[[-49  16  56  -4  36  35]
 [-14 -12  15  12  36  37]
 [-24  28   2  -3 -19 -18]
 [ 18 -11 -21  14  27  29]
 [  8 -12  18  -9 -34 -34]
 [-15  55 -57  -2  -4  -3]
 [ 18 -56  40  -3 -40 -40]
 [ 16 -19 -12  15  34  34]]
|
[[-49  16  56  -4  36  35]
 [ 18 -56  40  -3 -40 -40]
 [  8 -12  18  -9 -34 -34]
 [-14 -12  15  12  36  37]
 [-24  28   2  -3 -19 -18]
 [ 16 -19 -12  15  34  34]
 [ 18 -11 -21  14  27  29]
 [-15  55 -57  -2  -4  -3]]

[[ 13  -5  21  -2]
 [-21 -12 -44  -9]
 [  5   9  17   8]
 [-35  29 -24  19]
 [  7  14  23  13]
 [-41  29 -48  18]]
|
[[  7  14  23  13]
 [ 13  -5  21  -2]
 [  5   9  17   8]
 [-35  29 -24  19]
 [-21 -12 -44  -9]
 [-41  29 -48  18]]

[[-46  57 -48]
 [ 30  -7  14]]
|
[[ 30  -7  14]
 [-46  57 -48]]

[[  7  31 -17 -18  38 -55  59 -12]
 [ 23 -35  29 -56  30  11  13 -63]
 [  1   7  -7 -19  27 -39  42 -24]
 [-17  26 -23  35 -12 -22   3  38]
 [-26 -25   0  42 -48  29 -54  25]
 [-10 -56   9 -29  28  -9  20 -50]]
|
[[ 23 -35  29 -56  30  11  13 -63]
 [-10 -56   9 -29  28  -9  20 -50]
 [-26 -25   0  42 -48  29 -54  25]
 [  1   7  -7 -19  27 -39  42 -24]
 [  7  31 -17 -18  38 -55  59 -12]
 [-17  26 -23  35 -12 -22   3  38]]

[[ 12  27  44]
 [ -3  12  -6]
 [-11 -58 -49]
 [ 45 -17  53]
 [  9   4   5]
 [ 48 -22  51]
 [ 29   6  50]
 [  5  36  42]]
|
[[ 45 -17  53]
 [ 48 -22  51]
 [ 29   6  50]
 [ 12  27  44]
 [  5  36  42]
 [  9   4   5]
 [ -3  12  -6]
 [-11 -58 -49]]

[[ 32 -21  33  28   8  10]
 [ 35 -31  36  35  16   9]
 [ 31  29  31 -15 -30  33]
 [-49  50 -51 -55 -26  -5]
 [ 15   6   4  -5 -39 -24]
 [-19   8  -5  -4  35  30]
 [ 31  29  29 -16 -31  32]]
|
[[ 35 -31  36  35  16   9]
 [ 32 -21  33  28   8  10]
 [ 31  29  31 -15 -30  33]
 [ 31  29  29 -16 -31  32]
 [ 15   6   4  -5 -39 -24]
 [-19   8  -5  -4  35  30]
 [-49  50 -51 -55 -26  -5]]

[[  3   9   8 -18   2  -9 -18 -33  29 -23  -7 -35   5 -27 -10  57]
 [ 19   6 -35 -13  19  42 -26  12 -16  -5 -40 -13 -18   8  31   9]
 [ 14  13   2 -10  12  -7 -16 -15  24 -21 -20 -16  10 -23  -3  40]]
|
[[  3   9   8 -18   2  -9 -18 -33  29 -23  -7 -35   5 -27 -10  57]
 [ 14  13   2 -10  12  -7 -16 -15  24 -21 -20 -16  10 -23  -3  40]
 [ 19   6 -35 -13  19  42 -26  12 -16  -5 -40 -13 -18   8  31   9]]
---
[[-41 -33 -42  53  -2 -33  -3 -41]
 [  1   6   1   3  42   7  44   1]
 [  1   3   0  -3  -2   2  -1   0]]
|
[[  1   3   0  -3  -2   2  -1   0]
 [-41 -33 -42  53  -2 -33  -3 -41]
 [  1   6   1   3  42   7  44   1]]

[[-47 -19 -38 -11  25 -50  -2  14 -21  -3 -16  26]
 [ 30  14 -24  -9  36 -43  31 -17  37  17 -31 -38]]
|
[[ 30  14 -24  -9  36 -43  31 -17  37  17 -31 -38]
 [-47 -19 -38 -11  25 -50  -2  14 -21  -3 -16  26]]

[[-34 -19 -33  58 -15 -31 -11 -14  29   1  19 -30  12 -18]
 [ 16   8  20 -13   3  -3  19 -25  28  46   5 -34  21 -21]]
|
[[ 16   8  20 -13   3  -3  19 -25  28  46   5 -34  21 -21]
 [-34 -19 -33  58 -15 -31 -11 -14  29   1  19 -30  12 -18]]

[[ 34   9   1]
 [ 23  38 -18]
 [ -6  -2  12]
 [ -5 -25  -9]
 [ 26 -29   5]
 [-51  -5  10]
 [ -1  -4   8]]
|
[[ -1  -4   8]
 [ 34   9   1]
 [ 23  38 -18]
 [ -6  -2  12]
 [ -5 -25  -9]
 [ 26 -29   5]
 [-51  -5  10]]

[[-11 -26  30  16   7 -22 -10  16  11  17  16  32 -22   3   7  33]
 [ 51 -32   9 -30   2 -23 -11  27  -3  58   8  -2  -8  -3  18  15]]
|
[[ 51 -32   9 -30   2 -23 -11  27  -3  58   8  -2  -8  -3  18  15]
 [-11 -26  30  16   7 -22 -10  16  11  17  16  32 -22   3   7  33]]

[[ 16  -2  18  26   3 -11 -28  30  22 -21]
 [ 32  61  38  12  27  34  46  12  16  27]
 [-21 -26  -4 -23 -28 -40 -38 -17 -25 -37]
 [-19 -30 -18  -5 -15  24  -1  -7   9  24]
 [ 28  51  44  31  26  31  50  30  33  29]
 [  7   0  -7   9   1  27 -10  10  28  14]]
|
[[  7   0  -7   9   1  27 -10  10  28  14]
 [ 16  -2  18  26   3 -11 -28  30  22 -21]
 [ 32  61  38  12  27  34  46  12  16  27]
 [-21 -26  -4 -23 -28 -40 -38 -17 -25 -37]
 [-19 -30 -18  -5 -15  24  -1  -7   9  24]
 [ 28  51  44  31  26  31  50  30  33  29]]

[[  4  24  -1]
 [ -7   6   3]
 [ -8   0  -1]
 [ 17  -3   4]
 [-10  -3   4]
 [ 49   5  -8]
 [-25  -5  11]
 [  8   3  -2]
 [ 42  -4   5]
 [ -1  -4   5]]
|
[[ -1  -4   5]
 [  4  24  -1]
 [ -7   6   3]
 [ -8   0  -1]
 [ 17  -3   4]
 [-10  -3   4]
 [ 49   5  -8]
 [-25  -5  11]
 [  8   3  -2]
 [ 42  -4   5]]
